In the data rows, 128 means zero.
Every row has a hidden score. In each pair, how much higher is the second row's than the first's? 15 means about the same, 30 much higher and 0 much lower. The score is a weighted sum of the row's numbers plus the product of two more (or one squared), each taken from its middle value.
[123 174 079 207 173 105 141 185 074 154 165 126 165 165 097 201 101 142
 095 138 081]
[160 121 071 082 169 095 126 120 104 154 131 132 134 116 144 168 172 121
 139 132 080] 19
[126 127 108 132 208 132 186 171 116 172 173 128 103 148 049 130 120 136
 144 093 140]
[061 118 095 087 136 115 128 111 152 091 174 189 113 080 191 165 185 131
 193 188 139] 24
[206 100 187 080 073 085 112 136 153 167 124 151 074 092 159 169 173 096
 102 123 092]
[139 134 143 146 126 112 152 125 128 171 169 112 136 146 168 179 125 120
 127 112 101] 7
[207 094 154 027 110 091 125 098 191 148 133 130 115 131 194 132 208 168
 126 125 132]
[178 096 173 150 064 139 181 146 174 143 091 131 140 128 134 086 118 134
 137 102 085] 19
[124 131 115 062 121 129 189 067 155 112 104 166 132 176 156 104 117 186
 159 154 122]
[057 141 122 134 115 146 111 131 185 093 089 150 102 124 106 085 158 084
 169 159 131] 16
[139 144 093 094 255 148 071 125 026 113 091 124 130 155 090 137 161 179
 081 162 215]
[221 092 149 069 133 137 125 120 095 159 033 040 124 100 094 101 125 132
 084 120 130] 17
[079 127 164 085 212 183 120 139 168 103 107 127 142 121 143 087 154 125
 157 151 230]
[185 136 152 173 161 163 125 194 119 161 167 135 137 171 075 115 090 176
 098 085 163] 19
[147 126 149 116 142 097 140 100 131 107 145 146 147 089 147 165 132 188
 122 117 106]
[060 148 097 136 120 130 120 149 081 114 107 120 184 146 173 082 137 066
 098 188 135] 1
[150 122 162 160 089 092 113 100 129 099 104 144 148 123 138 118 096 079
 124 143 080]
[126 116 041 057 181 090 099 135 100 101 135 122 085 109 168 206 199 095
 129 195 143] 5
[156 105 128 097 147 142 064 159 153 106 152 116 044 111 175 193 161 176
 164 136 155]
[129 088 175 112 103 169 096 051 153 103 150 213 120 128 140 112 094 189
 199 101 164] 11
[164 102 214 090 072 114 096 105 167 123 184 178 106 079 183 122 140 137
 161 109 096]
[136 089 167 052 150 171 053 117 120 141 098 156 122 109 117 093 175 209
 098 133 185] 20
[101 138 150 133 204 140 109 149 127 150 143 128 109 144 131 143 140 186
 145 127 175]
[151 127 177 079 143 139 159 211 151 134 179 193 139 175 209 178 181 184
 162 108 162] 15
[066 132 069 094 214 157 078 133 121 080 150 141 156 078 170 157 234 097
 110 163 183]
[125 160 094 168 141 124 167 147 097 152 079 071 118 162 092 149 065 061
 139 152 083] 19
[108 113 094 047 142 079 083 072 121 109 100 115 115 054 166 172 193 054
 152 198 066]
[084 132 081 101 216 138 089 125 123 130 044 031 100 095 109 118 140 040
 110 171 157] 12
[114 141 091 153 105 072 137 106 175 145 153 064 137 051 162 235 120 066
 112 106 074]
[080 179 085 180 199 110 158 195 030 154 100 017 212 147 057 094 151 000
 024 132 227] 9
[177 122 127 085 188 144 089 146 086 151 077 170 143 174 079 138 103 164
 110 149 122]
[149 146 086 123 150 132 142 153 054 137 130 123 147 183 089 148 112 101
 096 137 112] 14
[139 137 121 142 170 133 146 154 089 161 120 094 107 122 083 137 131 123
 123 091 146]
[139 118 087 132 076 109 078 118 086 140 133 122 129 137 102 141 077 069
 063 129 047] 20
[096 138 124 102 137 149 111 161 128 098 210 129 113 096 186 164 197 168
 204 100 183]
[129 122 163 102 102 098 157 082 118 127 138 150 172 116 147 147 085 145
 121 122 105] 12
[049 143 119 165 153 197 098 113 157 098 122 088 083 140 088 078 184 146
 141 121 212]
[155 106 144 130 106 154 125 062 096 149 133 041 075 043 094 148 076 090
 109 117 154] 21
[034 118 119 127 144 115 103 156 151 070 171 111 067 076 168 132 155 107
 177 184 157]
[139 148 081 112 161 127 111 140 073 107 081 137 143 142 094 068 182 108
 060 151 169] 15
[070 134 116 147 139 138 067 069 136 107 075 161 159 153 081 059 099 117
 113 197 130]
[151 102 146 070 131 109 060 117 132 098 142 198 157 111 174 161 180 194
 138 147 120] 23
[159 143 128 194 070 103 136 059 117 175 133 083 121 088 124 135 049 134
 081 094 051]
[121 167 152 108 164 170 066 125 094 080 045 126 169 146 112 035 102 168
 126 154 159] 11
[158 130 123 150 081 096 187 156 099 146 138 196 161 203 133 139 111 164
 169 168 067]
[115 140 105 074 132 112 112 171 201 117 148 173 109 116 126 166 167 101
 165 168 107] 20
[132 107 136 096 161 132 116 087 184 114 118 141 075 063 194 149 209 117
 193 150 150]
[110 127 141 137 123 120 136 097 123 124 136 106 129 079 106 125 104 130
 103 125 087] 22
[147 156 093 127 117 093 175 154 099 168 088 078 134 145 093 114 123 112
 114 133 133]
[138 176 131 199 100 132 166 141 093 156 138 117 195 195 052 119 046 124
 078 148 134] 16
[120 144 128 112 100 112 087 053 164 097 105 130 080 055 181 154 131 118
 122 167 103]
[078 109 139 170 108 110 137 075 171 108 175 087 090 107 123 124 101 105
 193 150 086] 8
[094 132 144 142 063 102 161 125 225 121 244 156 074 042 222 190 138 148
 199 114 100]
[144 123 135 102 178 116 068 146 150 144 159 179 113 090 196 180 205 166
 137 118 150] 12
[085 138 156 159 066 118 158 131 165 125 173 130 147 106 170 146 098 152
 159 103 095]
[113 098 139 130 109 125 079 099 160 117 166 121 061 077 166 146 181 118
 168 153 121] 9
[042 147 063 165 166 120 097 054 132 101 099 116 143 076 113 117 124 090
 156 172 168]
[178 109 163 075 118 105 136 115 174 123 151 194 137 115 145 176 137 161
 163 136 056] 12
[159 125 090 076 123 119 048 068 101 105 054 069 138 087 120 080 132 135
 045 153 142]
[083 157 113 141 165 131 159 134 129 095 129 089 126 142 091 095 109 123
 125 138 151] 7
[135 151 123 132 123 116 146 173 130 135 164 190 161 196 098 099 137 138
 190 133 134]
[066 104 157 091 115 178 111 067 152 047 142 191 178 077 180 099 098 172
 169 136 153] 23
[253 098 152 031 141 131 167 192 083 159 091 160 144 238 137 119 121 171
 124 110 092]
[219 115 161 069 104 159 109 041 072 161 074 109 135 175 071 071 098 120
 072 111 135] 8
[107 149 080 167 176 139 101 176 108 168 121 072 125 118 070 158 102 123
 113 130 148]
[136 143 138 151 108 173 162 109 098 095 160 101 200 148 128 116 084 172
 120 098 145] 16
[138 149 108 115 130 154 084 151 101 141 071 074 111 095 082 097 159 081
 088 122 202]
[162 144 068 114 128 092 134 116 051 163 089 096 177 134 108 155 116 100
 096 127 075] 22
[097 117 122 145 054 081 165 103 214 098 211 181 122 117 158 149 119 141
 197 165 067]
[099 162 128 144 153 150 133 113 078 115 056 141 175 178 074 079 070 103
 126 159 127] 17
[155 139 134 176 075 120 162 123 072 151 115 082 120 140 074 112 066 094
 073 085 150]
[134 130 136 104 122 134 148 174 136 128 127 207 159 181 107 077 141 159
 172 142 150] 10
[094 131 161 164 148 157 151 134 138 124 088 120 186 021 114 114 100 107
 169 115 147]
[093 143 083 150 100 105 150 183 143 175 164 080 148 086 144 176 175 080
 188 100 162] 9
[107 151 133 136 152 107 065 131 046 094 065 134 198 125 100 085 095 101
 059 165 165]
[147 147 127 131 030 121 194 117 156 121 189 150 128 164 136 144 095 135
 160 062 105] 13
[109 116 081 108 205 131 124 100 096 119 121 101 097 142 121 177 179 088
 106 147 177]
[143 160 086 163 142 105 222 195 095 183 075 064 161 200 088 134 119 058
 114 157 101] 20
[069 153 109 135 167 146 134 188 085 071 115 100 167 169 128 065 128 115
 132 152 158]
[053 155 131 205 153 100 162 121 170 116 166 121 146 110 121 125 074 083
 149 131 115] 15
[094 167 132 222 097 127 153 127 128 131 060 104 174 128 030 035 029 085
 119 159 103]
[148 124 173 168 126 125 116 107 113 153 114 165 098 156 097 130 086 135
 109 095 094] 12
[127 091 198 113 123 189 145 142 099 126 114 157 109 149 109 043 154 180
 165 083 184]
[089 140 167 169 130 140 086 045 115 077 183 151 103 086 137 169 032 148
 166 142 093] 23
[171 095 174 083 087 164 048 114 095 112 101 121 091 104 148 070 156 147
 125 085 192]
[135 134 115 120 157 120 192 217 100 130 145 079 118 225 112 123 155 115
 112 107 169] 22
[076 135 119 062 107 103 068 120 194 124 134 174 091 057 154 134 189 092
 154 200 080]
[110 092 155 124 192 136 092 160 124 164 163 119 060 055 189 145 230 143
 128 084 190] 13
[163 140 147 121 092 112 167 122 092 161 081 155 138 170 086 152 070 174
 069 113 105]
[079 099 102 059 164 158 085 127 189 064 147 213 153 146 150 171 188 162
 156 174 188] 11
[147 112 112 112 131 088 178 151 156 155 147 078 110 085 158 142 164 083
 136 116 117]
[138 141 091 127 184 124 159 150 051 119 079 076 133 165 096 118 159 054
 102 163 148] 18
[095 128 132 122 150 131 073 173 130 057 097 116 100 107 119 116 183 098
 142 161 136]
[184 116 174 113 086 141 080 136 170 139 114 191 125 139 110 090 136 153
 108 107 080] 13
[117 108 157 124 139 149 126 126 164 096 206 176 132 129 199 134 149 147
 174 110 180]
[106 128 133 154 131 140 152 083 139 139 133 110 085 080 133 146 136 097
 150 130 115] 15
[150 101 173 084 095 167 134 160 179 093 145 167 105 104 168 101 178 186
 180 107 117]
[095 129 145 201 117 130 087 085 116 143 194 156 117 109 081 192 089 122
 091 105 112] 12
[096 159 066 072 179 144 111 181 081 094 090 068 141 155 150 103 193 074
 083 144 175]
[047 197 030 146 254 127 039 164 033 110 076 100 144 128 118 116 178 039
 030 203 154] 13
[116 150 095 116 118 066 124 154 145 151 192 145 115 092 231 151 222 108
 149 129 141]
[100 149 137 164 067 128 147 087 181 116 142 147 112 121 144 141 109 169
 101 115 107] 17
[132 118 137 130 126 150 120 136 163 154 134 095 087 093 118 101 136 126
 128 112 106]
[180 133 114 104 147 119 188 153 101 166 117 109 146 138 119 095 124 117
 111 102 123] 15
[120 112 146 183 122 096 130 073 163 100 134 161 158 102 127 091 103 138
 112 113 136]
[163 122 094 083 196 145 169 213 056 125 126 096 178 230 102 121 148 168
 075 085 221] 14
[180 128 129 115 119 113 151 124 112 186 062 135 141 140 154 115 163 095
 142 098 080]
[077 135 130 092 079 123 120 095 190 096 159 138 149 101 182 165 143 152
 148 144 122] 22
[126 167 092 187 115 111 154 148 123 105 089 124 150 169 117 108 105 127
 123 123 064]
[159 121 165 148 080 085 193 147 121 155 152 077 101 127 079 135 063 050
 119 054 074] 28
[119 132 125 112 144 137 143 137 234 151 165 094 091 147 183 101 188 147
 154 147 113]
[106 111 121 181 086 157 158 112 110 122 121 111 184 141 103 101 089 102
 106 099 136] 19
[098 137 145 116 184 163 097 136 140 076 181 184 088 087 174 149 148 125
 164 128 171]
[156 119 163 116 101 144 118 093 079 151 126 172 147 144 095 113 149 174
 097 127 124] 16
[083 121 126 123 137 107 074 085 158 093 187 157 131 074 173 128 128 141
 175 135 112]
[092 125 097 086 160 117 097 117 066 145 048 069 113 113 122 113 126 057
 095 166 152] 11
[129 144 155 137 104 156 155 075 148 151 110 069 138 103 050 115 096 094
 086 078 111]
[143 100 128 073 126 163 105 125 154 111 159 169 088 119 177 126 177 180
 200 114 160] 14
[176 110 158 073 161 183 048 098 127 153 120 188 136 171 102 129 103 233
 153 129 144]
[033 156 113 131 155 148 077 142 053 107 131 091 166 107 104 085 139 120
 097 140 227] 19
[160 133 126 059 128 151 112 106 136 114 055 117 158 189 134 074 185 126
 124 147 148]
[211 122 163 065 067 093 126 146 121 113 136 154 174 170 139 095 125 149
 076 111 115] 24
[146 084 146 124 100 115 116 106 175 127 194 049 034 010 217 183 137 104
 151 087 166]
[176 124 088 131 169 127 107 164 125 135 108 130 112 126 134 149 142 094
 091 095 126] 21
[082 127 099 160 188 151 028 120 123 062 099 104 119 051 123 112 143 121
 105 142 220]
[132 136 138 086 090 132 115 093 126 138 108 147 132 128 153 074 171 129
 111 128 083] 12
[172 129 176 116 086 157 093 149 112 153 077 151 151 166 087 107 123 127
 074 085 141]
[154 120 130 105 124 139 083 097 161 136 100 172 115 100 141 085 118 115
 121 126 074] 12
[143 115 188 112 100 161 082 129 142 101 109 159 149 111 117 073 178 156
 132 129 198]
[162 115 064 106 066 083 117 094 189 147 134 142 093 107 155 171 171 095
 139 182 042] 17
[123 139 148 167 111 183 074 135 020 151 000 090 147 148 000 054 093 118
 045 136 165]
[154 093 217 106 125 184 151 162 143 133 137 132 142 117 080 088 155 143
 150 098 135] 12
[115 152 147 213 132 182 099 091 042 062 127 100 189 146 045 123 025 128
 070 110 163]
[177 134 151 207 046 073 177 106 131 174 117 101 161 160 130 152 080 149
 139 105 071] 10
[105 151 123 184 125 116 159 160 121 128 152 142 149 163 128 189 140 126
 145 125 083]
[107 147 208 135 038 117 145 094 212 149 175 194 126 102 147 090 100 165
 132 099 055] 17
[141 119 086 091 130 138 114 134 083 094 158 194 122 091 168 195 138 126
 123 154 109]
[138 112 108 139 141 111 104 112 133 133 177 142 096 110 160 142 104 118
 112 111 119] 12
[105 138 156 123 163 157 130 130 154 132 156 154 128 176 138 077 135 201
 168 105 153]
[116 111 119 149 102 075 090 081 156 129 132 126 084 035 196 169 164 117
 158 145 114] 26
[156 112 132 137 130 154 135 124 124 141 111 088 131 095 127 100 102 101
 109 099 153]
[147 102 148 128 174 137 120 131 169 127 138 106 089 079 114 168 126 148
 119 125 151] 15
[171 109 117 057 088 117 103 076 144 126 143 171 175 131 168 139 124 146
 130 138 099]
[181 086 128 087 117 127 114 129 155 177 147 066 073 069 183 192 230 134
 118 095 154] 15
[147 131 094 122 151 097 131 166 054 125 129 095 140 170 151 136 152 126
 056 122 175]
[144 118 116 067 127 136 133 114 115 135 101 182 122 142 166 141 112 168
 112 149 092] 18
[082 084 094 157 182 104 110 162 150 131 134 016 057 029 139 163 182 027
 148 162 171]
[058 149 127 189 104 077 141 106 169 131 156 130 129 109 150 181 124 076
 183 140 090] 14
[144 110 190 200 136 161 147 090 124 105 189 156 120 104 127 144 065 133
 149 116 112]
[082 148 143 207 142 129 221 166 141 121 136 021 104 053 102 132 111 057
 161 091 149] 14
[159 149 151 115 077 114 172 146 142 112 166 137 165 162 141 120 117 175
 157 092 106]
[096 131 133 158 112 147 074 101 105 123 108 139 112 098 114 098 157 107
 126 107 172] 11
[090 128 126 185 111 118 120 182 133 097 185 106 115 113 131 163 144 094
 123 098 164]
[112 137 099 097 152 132 154 159 126 129 112 131 126 115 181 162 224 126
 159 157 125] 16
[108 110 112 058 077 152 130 107 216 101 183 211 100 133 195 138 145 216
 224 120 153]
[169 107 127 098 092 126 140 124 162 133 113 218 179 130 195 126 136 212
 134 136 072] 22
[141 136 128 163 174 143 167 200 087 160 087 053 134 149 105 091 088 099
 152 114 189]
[139 103 102 068 135 078 140 104 165 102 255 203 115 138 255 237 160 171
 200 154 055] 13
[178 096 158 000 157 111 120 080 139 135 133 236 093 171 143 120 127 237
 186 166 108]
[121 106 150 131 065 143 119 109 113 079 147 111 097 104 136 092 133 140
 142 064 137] 16
[185 087 207 034 045 163 068 049 172 076 115 215 134 097 195 047 152 202
 133 135 116]
[074 168 049 124 126 110 132 176 165 094 168 089 160 103 155 218 189 060
 120 158 173] 14
[202 129 080 088 196 109 118 187 102 147 088 112 067 186 085 160 160 135
 113 125 151]
[109 146 106 101 182 122 167 187 137 131 064 100 137 122 142 119 170 119
 121 118 153] 9
[127 140 142 126 158 176 157 045 125 070 127 057 116 095 091 064 051 112
 141 115 143]
[192 079 180 053 087 108 127 147 189 163 135 107 095 147 232 102 208 163
 168 116 135] 7
[179 115 224 120 089 172 150 148 105 140 207 128 101 125 149 116 097 167
 194 042 173]
[076 124 133 133 149 133 135 146 141 133 122 086 107 083 103 138 120 090
 116 106 156] 17
[137 131 084 099 155 114 079 162 134 126 137 163 129 155 155 183 152 156
 099 120 120]
[130 106 138 091 121 125 084 046 096 138 079 073 106 014 130 122 079 076
 081 144 135] 19
[137 130 160 098 070 141 149 115 118 118 088 153 158 191 123 112 142 190
 147 141 083]
[113 146 152 150 091 124 153 138 147 104 208 140 137 100 152 132 108 097
 145 102 161] 16
[044 165 132 227 144 147 121 134 074 113 038 091 136 165 024 017 041 111
 064 123 160]
[120 104 178 112 114 170 119 140 150 129 100 169 123 128 118 121 119 168
 143 114 131] 12
[157 115 148 176 059 098 124 086 128 163 084 088 119 060 102 154 122 100
 087 113 084]
[152 114 131 157 129 116 179 154 110 170 157 117 151 187 118 156 134 096
 122 105 119] 9
[125 157 093 117 175 134 090 108 157 120 098 110 140 166 112 112 131 157
 141 180 130]
[090 155 137 218 138 121 116 135 155 145 211 124 102 159 071 158 053 132
 124 062 110] 18
[145 154 161 164 076 054 179 180 131 154 117 130 116 172 124 158 132 079
 104 091 117]
[134 122 139 143 120 129 135 131 163 100 153 149 104 096 192 188 123 142
 169 124 082] 4
[124 162 130 119 192 176 127 133 127 183 115 101 110 192 054 080 082 162
 135 141 155]
[163 131 175 156 078 122 141 080 210 158 154 140 109 154 112 112 053 169
 130 099 080] 23
[195 147 064 065 173 122 088 181 017 104 063 124 178 120 139 121 189 143
 045 133 179]
[158 124 117 138 083 068 210 136 107 160 206 114 169 155 121 198 155 099
 135 094 099] 3
[205 132 153 161 121 106 138 179 062 152 080 126 183 223 085 119 055 136
 121 117 115]
[124 102 218 055 063 167 095 103 194 097 152 169 058 143 146 063 140 171
 247 121 104] 1
[076 152 099 167 161 125 136 079 081 117 105 145 172 166 108 131 109 074
 093 147 124]
[097 137 144 191 087 085 194 191 174 121 147 105 090 131 157 141 140 091
 126 090 121] 24
[142 098 211 100 026 137 103 077 172 114 148 165 122 129 171 052 131 247
 162 144 119]
[063 116 119 109 148 157 159 133 220 099 170 205 134 159 167 127 145 152
 242 154 107] 5
[138 114 133 097 151 112 118 193 130 110 125 170 153 187 109 114 146 149
 120 163 155]
[167 112 156 120 105 116 146 136 214 143 168 142 088 121 125 161 135 100
 190 086 096] 19
[131 132 083 119 119 067 124 151 142 162 185 120 071 094 169 198 188 091
 150 174 090]
[108 119 138 128 129 141 138 084 174 107 130 167 097 158 113 121 090 182
 186 145 114] 16
[100 136 164 151 063 134 140 072 186 078 117 193 146 145 137 088 104 182
 146 122 085]
[141 119 144 129 100 138 185 132 129 164 124 050 106 117 121 070 099 122
 118 090 155] 12
[138 105 122 112 119 094 141 152 168 147 106 095 117 130 113 130 213 102
 168 156 150]
[104 096 175 074 105 152 113 069 171 097 116 202 150 139 115 055 139 185
 202 172 147] 16
[088 141 099 177 166 091 172 197 071 161 128 048 157 132 086 161 149 043
 119 120 135]
[175 124 123 047 201 137 094 125 134 151 119 111 071 157 148 108 188 211
 159 125 174] 18
[166 092 171 065 184 131 088 058 089 133 113 103 103 119 149 116 110 134
 124 122 096]
[144 133 155 165 112 138 170 087 127 149 107 125 148 145 117 081 087 162
 121 122 082] 16
[136 169 071 075 182 093 130 214 062 138 029 085 113 162 088 156 143 037
 091 187 108]
[113 108 163 146 166 162 083 120 159 145 151 162 060 076 138 127 143 163
 143 086 159] 1
[108 129 099 144 223 103 080 142 115 100 179 151 099 119 090 170 108 124
 095 098 153]
[170 122 130 098 120 107 149 180 158 181 014 104 137 198 069 048 167 123
 143 172 094] 10
[143 109 097 145 130 102 140 167 107 108 194 129 131 119 141 152 135 108
 128 121 179]
[133 148 111 120 109 122 151 162 109 148 116 074 129 192 121 103 155 095
 110 168 176] 13
[170 097 127 144 163 082 142 131 144 134 151 156 066 075 170 186 152 086
 133 114 112]
[110 147 083 212 140 143 058 103 094 135 060 075 171 149 061 115 091 078
 034 124 157] 14
[085 109 133 163 105 152 159 129 187 144 181 146 122 109 117 091 075 118
 164 106 136]
[167 160 081 178 158 087 093 135 066 153 146 169 156 155 103 200 094 161
 063 107 109] 20
[119 151 164 171 083 180 140 095 121 125 067 106 173 205 035 042 046 196
 127 121 124]
[188 125 160 138 156 139 054 049 085 173 044 110 112 107 063 126 101 146
 070 124 093] 17
[139 157 105 187 107 152 142 211 065 135 090 086 190 145 104 103 124 148
 063 104 124]
[109 160 114 142 141 082 175 164 114 125 153 142 126 152 138 204 146 137
 123 099 163] 9
[175 134 169 104 101 122 108 115 103 111 112 153 149 162 112 123 116 152
 111 122 126]
[171 141 158 066 105 162 090 095 147 116 070 151 148 117 144 040 132 211
 165 132 091] 24
[151 114 061 016 180 094 150 119 099 092 139 170 178 208 191 166 209 182
 136 232 085]
[103 118 121 094 102 130 116 107 128 118 125 117 130 132 130 120 133 134
 141 182 106] 12
[106 112 121 145 121 128 117 162 162 115 223 140 072 090 165 163 155 150
 176 107 146]
[096 115 116 139 121 116 132 143 100 131 140 164 124 089 146 132 128 143
 115 130 124] 22
[129 121 137 145 191 147 094 156 126 141 113 063 076 104 128 146 150 128
 130 126 147]
[091 127 106 133 157 156 091 095 109 135 079 155 096 105 163 113 191 112
 143 140 166] 15
[053 139 071 135 140 142 161 117 104 099 084 079 129 130 107 093 128 124
 169 146 166]
[076 100 099 133 172 112 109 123 143 118 100 096 085 039 163 157 206 024
 142 180 170] 7
[154 135 133 106 106 120 159 238 134 132 138 170 116 171 141 134 164 162
 138 112 139]
[171 126 154 121 071 112 176 091 127 173 160 108 133 165 111 145 049 130
 119 101 034] 13
[212 111 163 051 102 093 133 148 142 158 116 203 154 148 193 155 152 188
 116 074 066]
[114 141 108 149 107 162 127 063 089 113 069 138 162 114 093 064 095 146
 130 172 111] 21
[126 146 085 106 090 063 196 132 144 191 163 187 112 137 175 185 132 125
 136 151 072]
[130 125 134 134 130 113 152 127 105 099 093 124 162 182 157 117 131 115
 123 140 152] 17
[107 152 153 148 081 158 154 123 160 154 117 119 111 149 105 104 094 095
 164 116 120]
[057 144 149 139 190 169 125 085 139 097 126 148 115 101 104 069 094 141
 189 160 190] 12
[072 145 079 134 137 117 139 069 098 089 129 144 197 153 096 126 153 090
 126 202 087]
[071 160 115 219 099 123 137 146 125 084 154 183 180 119 141 157 093 099
 137 190 123] 17
[121 109 143 123 129 113 094 152 135 090 213 116 117 087 187 202 131 159
 076 084 159]
[084 169 076 191 102 079 152 092 156 104 164 112 150 152 123 138 063 085
 152 169 037] 15
[118 120 148 164 136 110 153 137 108 106 188 151 150 137 127 188 083 120
 132 088 096]
[114 164 125 122 120 147 141 141 032 104 078 122 184 159 085 106 099 116
 045 120 187] 15
[041 149 084 141 115 132 139 119 186 110 136 055 113 065 165 126 153 050
 134 212 116]
[092 168 088 101 102 097 155 184 144 123 132 208 117 178 139 190 132 171
 183 152 132] 18
[173 106 177 097 100 155 117 071 159 109 127 144 123 100 132 113 150 175
 137 084 096]
[151 149 059 139 152 061 160 084 062 159 144 081 145 112 131 179 099 108
 057 140 061] 22
[027 154 121 176 187 155 131 127 203 090 203 112 106 051 170 144 120 119
 205 178 175]
[116 147 138 187 129 124 123 221 100 132 224 154 137 099 092 183 097 114
 101 080 100] 18
[200 120 129 110 148 111 134 147 115 110 079 128 130 158 139 070 141 169
 099 117 113]
[132 126 197 142 097 163 096 132 123 128 139 196 114 134 141 112 091 154
 143 084 063] 12
[188 117 113 205 043 080 163 079 158 193 150 146 144 149 084 132 036 154
 084 077 000]
[123 147 068 144 164 108 092 200 039 158 056 081 131 132 092 115 190 067
 100 149 216] 10
[198 098 201 080 068 143 214 098 128 133 232 096 100 086 131 154 078 138
 142 058 141]
[057 134 063 112 165 122 124 130 119 097 150 106 113 079 136 168 186 074
 141 187 171] 14
[085 122 084 091 154 141 143 178 140 099 077 142 132 120 109 096 172 115
 131 138 197]
[112 135 172 184 104 185 076 087 113 108 062 098 140 064 094 061 103 104
 132 134 132] 16
[145 055 168 037 033 106 139 083 247 088 168 166 067 042 214 128 161 170
 225 106 087]
[164 137 138 137 104 110 171 165 150 163 100 132 167 186 092 082 062 158
 113 091 107] 14
[119 112 159 145 093 160 100 153 127 168 029 122 109 115 037 030 062 182
 085 117 115]
[067 103 090 155 174 136 055 090 165 066 102 171 077 062 142 092 146 062
 144 182 156] 16
[153 111 129 083 142 111 106 158 090 140 128 150 178 158 101 142 171 117
 141 135 133]
[119 128 122 086 115 115 114 145 144 118 148 154 112 154 177 149 174 122
 143 157 131] 16
